The rows below fall into families. The same turns and mirrors carry the whole set onto itself and the rows of a family onto each other. For each named row, which other rows are in its family? Write them in the order they are listed.
These 25 rows form 5 families of 5 rows each.
Z403: [ 12 -24 -20  -8   1   8  -7 -19  15]
Z944: [  8 -12 -12  -5  22   5  16 -16 -11]
Z436: [ 16  16 -22  -6  -9  -3 -31  26  23]
Z562: [ 20  31 -38 -14  -8  -3   4  11  35]
Z19: [ -7  41 -13 -24  20 -40   1 -28  16]
Z474: [-13  13   2 -16  24 -39 -27 -25   0]
Z930: [ 19   2 -18   0   3  17   8  17   3]
Z118: [ -7  36   0 -13   4 -31 -39  12  12]
Z947: [  6  18 -11 -12  10 -36   7 -45  -5]
Z212: [  3  50  -1 -13  -2 -43  -4 -20   2]
Z685: [ 20   1 -44 -15   7   0  16 -19  26]
Z951: [ 24  -4 -31  -4  -2  -8  17 -35   4]
Z82: [ 19 -19 -32  -4   1   6 -14  -1  15]
Z616: [  2 -21 -19 -11  21 -15 -12 -32   1]
Z874: [ -9 -10  -1 -15  18 -20 -12 -39   2]
Z555: [ 7 36 -2 -4 -1  1 -7 31  4]
Z497: [  3   9 -29 -20  23 -24  16 -42  14]
Z341: [ -2  35   2 -12 -12 -15 -34  15  23]
Z592: [-18  28  12 -17  10 -34 -29 -18   8]
Z361: [ 34  15 -34  -1 -22   0   7  -1  17]
Z748: [-10  12   7 -12  30 -21   5 -21 -17]
Z679: [-10  41  13 -10  16 -22  -8   9  -8]
Z346: [ 14   4 -18  -5 -17  12 -20  15  26]
Z557: [ 20  51 -16  -6 -22 -21  -7   9  16]
Z970: [  4  56 -20 -19   2 -27  -5   4  29]

The rest of the family of Z874: Z403, Z341, Z592, Z346
The rest of the family of Z562: Z19, Z685, Z497, Z970
The rest of the family of Z748: Z944, Z930, Z555, Z679
The rest of the family of Z474: Z436, Z118, Z82, Z616

The rows below fall into families. The same turns and mirrors carry the whole set onto itself and the rows of a family onto each other. For each named row, which other rows are in its family? Write them in the order they are listed.
These 30 rows form 10 families of 3 rows each.
Z918: [ 16  11 -19  -3 -14  -4  -5  -6  28  20   8]
Z755: [  3  -4  -9  23  51   3  18 -14 -22   6  -2]
Z207: [ -8   8  33   3   2  44  -5   9  14  -7 -15]
Z788: [ -5   0  -9  15  47  -7  26  -5 -23   5  -5]
Z973: [  2  -5  33  10   0  39   9   1  17 -15 -17]
Z521: [ 15  17 -26   8   0  -1  -5  -6  35  13  19]
Z770: [-16   5 -16  10  42   4  25  -3 -28  -8   2]
Z487: [ 18  21 -15   1 -11   7  -7 -23  30  13  16]
Z316: [-14   0 -17   2  45   5  13  -4 -24  15   3]
Z479: [-21   2  37   1   1  38   2  -9   6 -18  -8]
Z625: [-11   5  38   5  -9  29   4   2  -1 -26  -1]
Z513: [ 13  13 -20   1  -2  -1 -12  -9  36  11  25]
Z359: [-11  -3  32   5  -1  39  17   0   9 -18 -19]
Z985: [ 20   8 -23  13  -5  -7 -15 -12  25   8  14]
Z838: [ 15  18 -22   0  -2   2  -3   1  36  16  19]
Z720: [ 23  20 -14 -16  -4  -2  -9 -14  27  12  11]
Z466: [ 10 -10 -19   7  41  -1  32 -10 -18  -5 -10]
Z656: [ -5  -2 -14  20  43   1  37  -2 -12  13  11]
Z87: [  2  -7 -23  16  43  10  29 -12 -27   1   0]
Z584: [-11 -14  31  17  -5  35   0   6  -1  -8 -17]
Z60: [  1   0  -8  15  49   2  17  -9 -29  -1  -4]
Z900: [ -8  11  35   3   1  40  13 -14   7 -25 -12]
Z200: [ -2   1  -8  -6  48   0  27  -2 -28   0  -2]
Z744: [  4  13 -25  12 -19   7  -7 -11  24   8  25]
Z139: [ 17  -1  -4   1 -10  -6  -8   1  27  11  32]
Z883: [ -8   4  36   7  -7  32   1   9   8 -21  -9]
Z435: [  3  -6 -16  -3  43  -3  22 -13 -29   3   1]
Z404: [ -3   5  37  12  -4  40   6   4   4 -20  -6]
Z276: [-6  4 46 15  7 37  5 -2 -4 -3  2]
Z857: [ 19  22 -18   6  -7  -6  -5 -25  26   6  21]

The rest of the family of Z207: Z770, Z985
The rest of the family of Z479: Z918, Z87
The rest of the family of Z487: Z359, Z435
The rest of the family of Z276: Z656, Z139
The rest of the family of Z316: Z584, Z744
The rest of the family of Z513: Z788, Z404
The rest of the family of Z883: Z521, Z60
The rest of the family of Z466: Z720, Z900

